(in the rows, 128 means zero)
Each path below is one point turned by a fixed rotation once a step. After each direction that follows a path, write how fast that rotation turns it, in degrees per step (0 if it stays still).
Each turn is a multiple of 5 degrees from 10 to 175, or 0.
Each row of a path follows its step; steps can be skipped.
path 1
step 0: [127 123 132 125 120 113 134 127 120 124 120 141 120 115 127 125 124 123
 124 127 125 115 140 117 137 124 128 129 126 128 126 130 126 126 127 124
 131 130 129 132 131 128 128 125 128 120 141 119 129 139 134 131 133 120
 122 122 126 128 136 129 143 122 119 122 118 114 123 129 129 119 136 131
 123 139 133 127 125 132]
step 2: [124 126 127 118 146 123 124 124 115 139 134 115 125 139 124 125 127 116
 132 122 137 135 130 132 128 127 122 122 134 131 128 137 118 119 124 127
 123 117 128 125 136 118 129 130 137 137 127 131 119 135 129 134 125 123
 132 135 130 130 119 137 124 124 126 129 125 129 125 137 122 133 124 142
 125 120 126 124 127 122]
step 4: [140 135 124 131 123 132 119 121 131 122 138 124 126 137 140 130 113 139
 115 133 127 128 128 136 136 138 126 129 117 131 122 118 127 132 121 129
 125 128 124 118 118 123 138 131 130 126 126 130 145 130 132 129 136 131
 129 122 114 133 128 132 141 132 121 130 129 133 118 126 128 123 131 126
 123 129 124 122 127 127]
step 7: [130 123 118 118 119 129 131 120 120 120 118 131 127 121 130 129 129 124
 120 126 123 116 140 132 128 134 131 130 125 133 131 130 134 131 121 123
 131 133 121 129 114 124 132 115 128 122 129 127 124 140 125 136 124 134
 134 140 135 123 144 120 132 129 119 129 128 135 125 130 120 137 125 138
 128 132 129 116 117 122]
step 18: [126 123 138 124 128 114 117 118 122 139 128 132 123 133 134 127 130 134
 133 129 126 112 136 123 138 131 124 133 137 128 117 136 133 113 128 122
 133 125 136 121 130 125 130 138 126 126 133 125 120 126 125 127 124 140
 119 134 140 117 132 125 124 129 121 129 121 112 127 124 123 124 130 133
 123 125 133 124 132 126]
step 21: [134 132 130 121 137 123 135 130 122 137 138 131 119 125 131 124 126 132
 123 129 143 131 120 132 129 122 122 132 138 134 132 135 125 126 137 136
 115 137 120 124 121 125 121 121 125 122 135 113 121 114 128 129 128 131
 134 123 128 124 127 130 120 132 127 136 125 128 124 122 124 131 138 131
 128 113 129 143 126 129]
step 24: [129 135 131 126 133 133 133 140 137 132 129 137 131 139 135 127 120 126
 131 135 135 130 127 128 127 128 143 124 129 107 124 128 133 127 127 122
 130 118 129 129 124 117 128 123 122 135 118 128 119 128 123 127 132 124
 140 132 132 128 135 135 119 147 139 121 121 132 130 123 122 128 133 123
 136 124 135 131 125 132]
step 26: [135 121 139 128 127 117 123 116 122 119 130 132 136 123 125 130 129 131
 130 132 119 121 128 110 131 132 131 124 123 136 142 139 129 137 132 119
 127 141 127 129 124 130 134 125 122 134 136 123 129 126 130 123 133 137
 124 125 122 131 133 129 121 132 124 132 127 140 128 117 129 131 115 133
 128 138 136 127 137 137]
step 27: [129 130 125 122 129 123 126 122 130 132 128 136 134 141 127 125 124 126
 143 121 123 150 128 130 129 124 130 126 132 120 130 127 125 117 123 129
 119 135 140 129 128 126 139 134 133 129 137 115 131 146 125 135 127 127
 133 130 129 138 122 127 130 126 124 132 130 122 126 119 122 127 130 113
 125 130 130 118 124 131]
[127 129 130 128 127 128 127 131 127 127 129 126 128 129 128 128 127 128
 129 130 128 129 125 127 128 126 128 129 125 132 125 130 130 130 127 126
 129 128 127 129 128 125 125 127 127 129 129 129 129 128 129 127 130 127
 126 128 128 128 128 129 126 129 132 129 129 128 125 127 127 129 128 126
 127 129 127 127 128 130]	160
[128 128 130 129 127 128 127 131 131 127 131 128 130 129 128 128 129 128
 126 130 127 129 129 130 129 128 132 124 129 127 128 130 128 130 130 130
 127 129 127 129 131 129 130 129 127 127 128 129 128 127 126 128 128 128
 128 126 126 128 129 131 124 130 127 127 129 130 127 126 129 128 127 131
 128 129 128 131 127 128]	160
[128 129 127 126 131 128 126 130 127 129 131 129 128 133 127 128 127 127
 125 126 129 128 128 129 129 127 130 127 130 127 130 129 129 125 131 127
 130 127 129 126 128 130 126 128 130 130 129 129 128 128 129 126 130 128
 130 128 129 127 127 125 127 127 128 130 128 129 128 126 126 129 128 126
 128 129 130 127 127 129]	115
[125 129 130 130 127 126 126 128 128 125 128 127 127 127 131 129 129 130
 124 128 127 129 130 126 129 130 128 129 127 129 128 129 131 126 130 127
 127 128 130 127 127 128 129 125 130 128 127 127 128 126 128 128 128 128
 127 127 129 128 129 128 129 128 125 130 130 128 128 130 126 126 129 129
 128 131 126 128 129 128]	100
path 2
step 4: [122 115 128 129 132 115 127 130 135 138 138 126 128 129 124 125 124 131
 135 126 133 123 133 128 125 127 129 118 118 124 142 129 132 130 143 131
 132 132 136 130 123 134 122 119 121 126 127 114 134 127 129 123 142 125
 129 139 128 134 132 128 127 129 128 123 121 133 125 133 118 132 125 117
 130 130 124 114 130 129]
step 8: [134 125 136 122 135 118 122 121 139 137 119 126 134 124 130 130 129 143
 124 123 129 128 124 125 133 125 126 134 117 123 129 127 130 132 122 130
 115 120 128 141 131 122 128 123 131 137 120 123 119 135 130 128 125 120
 128 129 124 131 126 126 129 116 134 127 121 133 130 134 131 136 120 133
 127 139 144 121 126 124]
step 14: [132 132 131 122 123 127 123 119 137 137 130 133 134 113 121 116 124 115
 130 132 123 127 123 124 131 129 128 119 119 126 130 134 126 132 133 117
 127 128 130 132 134 124 114 126 126 132 133 126 123 132 126 116 115 133
 126 122 120 131 121 126 130 137 142 132 128 137 121 126 123 128 135 123
 132 124 139 128 129 128]
step 17: [135 128 130 120 132 132 123 117 119 136 131 129 128 129 130 124 128 122
 125 125 126 138 116 126 125 135 132 128 125 130 132 132 120 124 130 130
 138 133 131 130 122 124 109 132 142 127 131 120 120 127 123 121 125 132
 148 124 128 124 128 119 125 126 129 126 124 130 132 138 125 119 114 125
 126 127 122 136 127 120]
step 20: [122 125 128 126 133 125 129 119 126 138 123 119 138 133 135 129 123 121
 128 126 142 135 124 132 125 127 120 135 112 130 133 127 131 129 128 129
 131 131 115 126 126 135 117 118 136 134 127 115 126 128 131 126 129 128
 131 133 118 130 120 132 136 119 133 136 123 137 131 130 119 140 129 127
 122 126 131 122 119 124]
step 23: [130 132 138 130 132 126 124 124 142 134 123 124 127 120 129 128 126 139
 130 112 140 132 122 132 117 127 125 136 121 127 132 130 130 129 136 132
 128 130 127 126 124 121 133 134 134 122 122 129 128 139 125 129 121 130
 130 115 115 138 123 125 128 129 132 124 128 119 141 136 137 137 125 122
 123 129 122 129 126 120]
step 25: [126 123 135 127 134 119 122 133 128 130 127 124 125 128 121 125 119 122
 128 122 131 131 123 126 129 137 126 122 125 128 130 137 127 133 126 129
 123 130 124 122 130 130 128 133 125 124 128 129 114 137 123 111 131 123
 119 135 114 115 120 134 132 125 128 123 127 142 126 133 121 123 124 123
 142 128 141 118 126 120]
step 26: [120 130 129 129 136 134 119 128 129 134 131 122 129 121 123 128 139 127
 142 125 129 136 136 119 132 121 131 125 114 135 135 120 124 138 133 138
 119 118 133 133 122 126 130 122 130 128 134 128 124 129 128 126 122 132
 125 123 127 132 121 130 133 133 144 123 127 134 122 140 126 135 132 115
 129 133 134 128 128 127]
step 27: [122 134 129 118 134 129 133 130 131 120 136 137 118 127 117 134 137 127
 127 119 137 135 127 117 116 123 120 134 125 134 123 139 128 118 130 131
 124 119 126 130 132 131 120 128 123 122 130 120 130 115 123 120 119 124
 126 136 126 134 124 127 121 123 127 130 128 133 131 139 117 130 125 126
 116 127 122 125 130 134]
[130 128 127 128 127 124 127 126 127 127 127 129 128 127 128 129 127 127
 126 128 127 124 130 128 127 126 127 128 128 124 130 128 128 128 129 129
 128 129 125 127 127 127 128 127 129 130 127 128 128 127 129 128 126 124
 127 124 127 129 128 126 124 130 127 127 127 128 128 128 129 130 127 128
 132 127 128 128 128 129]	70
[127 128 131 126 126 130 127 129 132 128 127 126 128 126 128 129 126 129
 129 128 126 127 131 130 124 130 128 131 128 126 125 129 127 127 126 126
 128 128 128 128 128 127 127 130 131 131 126 129 127 129 128 128 128 128
 130 128 127 127 129 127 128 127 127 127 129 126 128 127 129 126 128 128
 130 127 128 128 130 125]	65
[128 131 126 129 129 125 128 128 128 129 126 128 127 127 127 129 130 130
 126 126 127 128 125 127 129 127 130 127 129 128 127 129 125 126 129 127
 132 128 128 126 129 126 128 130 130 128 129 128 128 127 124 131 129 128
 131 128 128 128 130 129 128 128 127 128 130 127 129 128 129 130 129 127
 129 127 126 129 129 127]	65
path 3
step 5: [146 130 120 132 119 141 124 129 125 125 121 124 122 133 129 145 129 130
 127 126 134 144 128 122 134 123 124 129 137 140 124 126 128 139 130 125
 127 126 133 125 120 125 129 138 118 131 133 126 123 134 124 129 118 126
 129 125 123 115 129 125 124 121 125 123 129 129 128 116 127 129 116 123
 122 133 125 123 130 126]
step 6: [131 126 131 129 130 129 134 133 126 129 127 131 117 123 126 129 134 129
 134 134 126 129 143 136 130 124 129 124 124 136 122 125 120 128 121 133
 137 136 123 129 137 127 128 132 124 139 132 120 123 113 132 124 117 122
 127 133 135 140 136 124 126 142 116 137 128 136 123 131 119 125 135 136
 121 135 127 138 128 137]
step 11: [132 126 121 130 117 122 127 126 124 137 127 133 130 119 129 121 139 130
 130 127 132 127 117 122 129 114 124 132 127 132 123 126 118 120 136 117
 119 138 140 124 135 124 124 131 122 125 132 132 127 130 133 123 128 130
 115 130 139 136 115 125 117 130 129 127 132 128 126 122 127 137 121 121
 125 140 133 129 125 134]
step 12: [127 140 134 122 132 133 126 128 125 123 129 127 114 129 127 147 133 119
 128 140 122 123 133 130 124 121 127 132 129 124 134 135 130 133 117 123
 113 127 126 128 131 130 135 121 124 115 125 140 118 114 124 122 128 120
 130 130 125 139 127 127 133 130 136 131 129 123 132 124 128 123 132 125
 117 135 127 127 136 127]
step 13: [128 128 127 121 132 141 119 127 122 126 110 128 130 127 135 133 126 136
 126 120 124 118 126 123 144 131 134 120 129 136 133 119 124 136 125 132
 129 127 122 122 117 123 131 128 128 138 127 125 128 139 122 131 126 135
 125 126 133 135 120 131 131 129 126 125 118 125 135 117 120 124 140 131
 132 119 125 131 140 131]
step 18: [126 122 128 136 128 134 137 128 120 124 131 126 125 128 124 118 119 130
 139 134 136 134 132 133 130 122 131 125 130 132 129 129 123 128 121 124
 132 142 123 130 125 125 142 132 117 124 125 127 104 131 119 124 130 130
 123 126 129 130 122 123 133 124 127 126 133 129 140 130 142 114 132 133
 132 131 132 125 134 126]
step 19: [125 129 131 136 137 127 119 128 123 130 119 117 132 122 135 113 124 133
 112 130 125 118 124 135 127 132 122 139 125 137 131 135 121 135 122 127
 121 128 123 125 137 129 125 124 127 132 122 127 124 122 129 129 122 130
 126 136 137 122 124 133 111 128 137 132 127 125 133 122 123 131 126 134
 121 124 135 134 122 139]
step 23: [135 128 130 125 128 127 132 132 125 125 131 132 126 124 121 130 127 122
 127 131 137 123 131 120 139 135 130 121 137 132 127 121 132 117 112 131
 128 129 141 127 129 126 131 134 117 126 123 133 129 132 126 128 132 131
 121 137 129 133 128 119 121 136 110 136 116 131 131 124 121 134 134 123
 136 133 115 141 121 125]
step 24: [116 135 128 129 113 131 133 122 129 132 127 135 121 133 123 134 126 129
 116 136 120 127 126 130 135 120 135 134 123 132 118 129 129 131 124 129
 132 130 131 136 119 113 128 131 135 136 127 120 121 114 132 122 127 126
 119 135 116 127 122 127 121 120 136 120 131 126 137 131 141 129 121 127
 128 128 120 135 128 136]
[129 128 130 128 127 125 126 128 129 129 128 129 131 125 130 128 128 129
 127 127 128 126 126 128 128 129 125 127 128 127 131 128 129 126 126 127
 129 125 129 129 128 128 125 130 126 129 130 128 128 130 128 127 126 127
 127 126 125 129 130 127 126 131 126 127 129 127 130 126 130 128 129 129
 130 126 128 128 128 127]	115
[127 125 126 128 128 130 127 130 130 125 130 126 130 127 127 129 127 129
 126 127 130 128 128 129 125 129 130 127 128 128 127 125 126 126 127 129
 129 128 129 127 132 128 128 127 126 130 126 128 127 128 129 129 127 128
 126 131 129 127 130 126 125 129 127 127 131 128 127 126 130 128 130 127
 126 128 127 127 128 130]	85
[129 125 127 127 128 129 129 129 127 130 128 127 128 128 129 128 129 128
 128 128 128 127 126 131 127 128 125 129 127 128 128 127 126 128 128 124
 127 130 129 128 126 130 130 128 128 126 130 130 128 129 128 129 128 131
 127 129 129 128 130 127 128 125 131 130 126 125 130 129 131 129 130 129
 126 127 130 127 127 130]	45
path 4
step 1: [135 135 126 129 129 130 120 122 122 136 132 122 124 133 126 119 132 127
 137 119 132 123 118 133 135 124 131 134 126 128 127 134 121 127 130 120
 148 126 120 127 136 128 126 142 127 118 134 127 129 135 134 129 117 128
 129 136 135 115 124 131 127 134 114 136 127 130 127 128 128 113 118 136
 120 123 130 120 144 125]
step 3: [133 123 126 124 133 126 131 119 134 131 124 126 136 117 125 124 114 134
 117 133 132 134 126 129 121 126 132 124 126 135 138 128 138 143 131 147
 125 134 129 135 135 131 122 116 132 131 127 132 124 126 134 122 112 132
 131 133 136 135 125 124 119 125 138 139 125 132 135 132 121 120 123 121
 120 130 120 126 139 121]
step 5: [137 122 121 131 132 124 126 128 127 132 118 120 135 126 126 119 126 123
 132 122 128 131 130 122 121 126 124 137 137 127 129 130 126 117 118 120
 131 127 125 137 132 119 132 149 130 112 122 126 138 122 119 131 117 136
 130 138 119 124 122 123 130 121 126 129 122 125 119 129 113 139 119 129
 135 130 115 125 132 131]
step 6: [121 129 129 143 141 134 125 120 135 131 121 111 132 132 128 128 132 135
 124 134 126 123 125 130 128 130 144 133 140 132 128 125 124 125 132 122
 128 126 125 128 122 126 121 135 130 132 123 140 121 131 139 131 128 129
 126 137 145 138 133 126 125 126 138 143 126 120 128 133 131 117 114 126
 127 117 130 130 130 131]
step 10: [128 134 127 134 132 128 131 126 136 127 115 129 127 124 124 123 117 133
 146 126 131 127 125 127 121 140 128 131 129 127 118 128 122 127 116 126
 123 124 128 124 129 122 118 132 132 126 129 136 117 130 138 130 146 136
 146 124 117 133 129 121 131 121 125 129 126 114 133 132 116 128 120 123
 139 125 126 134 126 136]
step 14: [134 125 131 133 118 132 127 113 118 133 122 119 117 129 123 129 133 138
 137 128 145 130 129 139 132 130 131 126 127 127 123 138 128 132 124 123
 125 123 123 128 125 115 124 128 125 126 133 128 127 128 131 127 128 125
 133 125 126 127 127 134 128 136 123 137 142 122 125 132 124 120 135 121
 145 114 138 141 131 114]
step 18: [127 125 135 136 138 127 130 121 123 137 124 120 128 135 123 131 134 133
 123 135 121 136 115 125 121 124 121 118 135 132 119 134 135 135 122 126
 127 117 134 135 139 122 116 135 129 128 129 137 140 118 129 132 125 131
 128 129 128 130 138 119 114 134 122 138 128 128 121 135 115 118 116 130
 131 121 133 124 130 124]
step 21: [124 118 132 126 143 118 122 124 117 126 123 126 139 132 123 128 130 128
 127 123 134 129 124 124 132 136 127 127 137 129 133 130 131 130 128 126
 122 125 124 133 124 119 136 137 122 123 130 140 140 129 130 121 117 121
 128 127 137 121 113 128 126 115 137 122 125 125 115 124 128 119 109 140
 132 134 121 124 135 129]
step 27: [130 138 124 137 131 131 123 131 123 132 123 134 132 118 126 133 120 133
 145 130 132 122 130 134 129 129 132 130 124 129 115 125 128 123 142 120
 113 127 125 128 127 119 120 123 124 126 132 128 136 135 132 134 129 136
 138 122 125 117 129 130 141 135 132 143 118 135 127 132 133 135 138 116
 121 128 130 124 129 115]
[128 129 126 130 125 128 128 128 124 128 126 126 129 126 127 130 126 128
 128 127 129 130 126 127 126 126 131 131 129 127 128 127 129 129 127 128
 132 126 129 128 126 130 129 129 128 129 130 130 131 128 129 128 128 126
 127 128 127 129 130 130 127 126 129 128 127 128 128 128 129 128 127 126
 125 131 126 129 129 129]	20
[128 126 126 127 128 126 128 129 129 126 129 126 130 128 126 127 127 125
 128 127 130 128 129 130 126 129 129 127 128 129 127 129 125 127 127 130
 130 129 130 129 126 126 129 131 129 127 128 129 125 129 131 130 128 128
 129 124 127 130 128 129 127 128 128 127 129 125 126 129 129 130 129 129
 129 129 129 127 127 126]	70
[127 131 128 128 129 128 126 129 127 130 127 127 129 126 128 129 126 129
 127 129 128 127 129 125 127 129 129 126 129 127 128 131 125 128 125 128
 127 128 128 127 126 129 126 130 129 126 126 124 128 127 129 126 128 128
 125 127 127 128 127 126 128 132 129 125 127 129 128 129 129 127 127 127
 128 128 126 127 126 130]	60
path 5
step 0: [129 121 135 131 139 129 122 134 128 125 121 131 130 121 135 127 117 123
 128 127 132 134 128 121 132 127 136 133 125 122 124 118 126 129 138 132
 128 128 128 134 119 116 116 127 130 122 131 132 143 127 117 135 129 127
 131 133 127 127 138 139 122 136 130 127 128 134 135 131 129 144 133 136
 129 104 127 132 119 119]
step 5: [121 133 127 129 136 145 131 127 117 134 124 136 133 129 134 131 132 128
 128 118 125 139 127 127 134 136 120 130 132 116 126 120 127 127 136 130
 133 140 120 128 124 121 130 118 134 131 130 135 135 135 127 130 141 124
 125 133 138 132 138 137 137 122 119 130 136 129 135 127 141 118 119 129
 119 119 125 122 135 122]
step 11: [124 140 132 134 132 127 131 134 124 118 123 132 127 124 131 126 133 117
 139 128 137 132 130 126 123 138 116 125 133 125 137 116 126 136 141 135
 125 138 116 133 129 120 125 126 126 128 137 128 140 137 115 136 121 125
 140 136 121 131 137 133 125 130 125 130 135 128 124 138 125 130 128 133
 120 120 123 128 129 115]
step 12: [134 119 126 128 131 129 133 135 141 125 122 133 115 133 126 127 124 131
 128 129 135 136 129 130 128 124 133 135 125 119 127 124 129 127 132 131
 119 122 132 135 114 117 125 124 135 132 129 137 144 127 121 126 128 128
 121 133 124 124 139 123 120 123 132 131 122 130 125 135 118 143 145 118
 118 121 122 138 134 135]
step 13: [119 137 126 134 133 126 133 133 133 138 131 123 137 134 136 137 134 133
 137 134 133 133 130 135 132 132 131 130 127 119 127 123 125 114 131 130
 115 142 125 124 125 117 132 133 123 115 130 128 126 123 124 126 130 127
 126 140 126 128 144 136 125 123 115 112 124 134 129 135 134 125 133 136
 123 127 126 131 140 134]
step 15: [127 124 130 128 143 133 128 132 134 132 122 127 130 125 123 122 122 130
 133 130 133 127 138 126 132 128 123 128 120 119 113 123 123 127 136 123
 120 130 131 130 112 123 113 125 132 128 127 125 146 137 123 125 110 132
 122 136 130 121 131 122 117 133 117 118 133 131 126 133 119 131 139 127
 129 121 122 132 129 133]
step 16: [123 118 115 132 143 141 128 132 134 135 125 129 134 141 126 130 126 137
 135 130 129 140 126 137 133 133 124 123 130 122 131 122 131 126 130 130
 120 132 129 124 136 119 123 120 132 123 133 131 133 125 121 130 144 120
 129 140 123 134 135 137 127 122 121 118 125 141 129 136 123 130 118 128
 125 126 129 131 139 120]
step 19: [130 130 124 122 141 138 122 121 122 140 130 127 133 137 130 125 126 133
 129 127 125 138 127 122 130 137 112 116 125 119 128 121 121 123 135 130
 121 139 128 129 140 122 123 128 123 118 136 124 142 128 126 133 138 132
 130 130 117 125 132 122 132 139 114 121 133 126 125 135 130 121 124 130
 117 128 132 129 134 127]
step 20: [118 125 130 131 134 142 127 126 124 125 118 140 129 127 131 121 130 126
 127 134 132 131 124 123 124 125 128 124 131 116 122 116 121 130 143 126
 137 135 127 135 125 122 125 122 137 134 138 134 140 140 122 122 136 122
 131 128 132 142 132 126 134 119 139 138 128 134 125 135 120 123 137 128
 123 114 137 127 124 127]
[127 125 129 128 125 126 128 127 128 125 126 129 126 127 128 129 127 129
 130 127 126 127 128 126 128 129 128 128 127 128 127 126 125 127 129 128
 127 128 128 129 126 129 128 129 131 126 127 131 130 130 129 130 126 129
 124 129 127 127 126 131 127 127 131 128 128 129 124 126 128 129 128 129
 129 128 129 128 127 129]	125
[128 127 128 126 129 128 129 129 130 128 129 128 127 125 128 126 124 128
 126 129 127 129 132 128 128 130 130 130 126 128 127 127 131 129 127 127
 128 127 128 126 127 127 128 130 125 127 129 126 130 128 128 127 129 127
 130 131 129 128 129 131 127 127 129 126 128 128 126 129 128 130 127 129
 132 128 126 130 131 128]	25
[130 129 129 128 125 129 128 129 127 130 126 125 129 129 127 130 129 125
 129 128 127 127 130 129 127 130 133 127 129 129 127 129 127 125 127 127
 129 128 128 127 129 128 128 128 125 129 128 129 126 130 128 127 128 128
 129 129 129 128 129 126 129 127 131 127 130 129 125 128 128 126 126 129
 128 126 124 127 127 129]	95
[128 128 129 127 127 129 130 126 129 129 127 127 127 129 127 130 126 129
 129 127 127 128 127 129 127 127 129 128 129 128 129 127 128 129 126 128
 131 129 129 129 130 129 130 124 127 125 131 129 126 126 127 129 126 130
 129 128 126 127 126 130 129 126 125 126 132 128 127 128 129 127 130 130
 127 127 129 128 132 128]	125
[129 127 128 128 128 130 132 128 125 126 128 129 127 130 126 127 127 128
 130 125 128 131 126 127 129 128 129 127 127 128 128 128 130 130 127 126
 126 129 129 129 127 127 126 128 126 127 126 127 128 130 127 128 128 132
 127 127 130 127 127 125 129 129 127 130 126 129 126 130 130 129 128 127
 127 128 127 127 131 126]	100
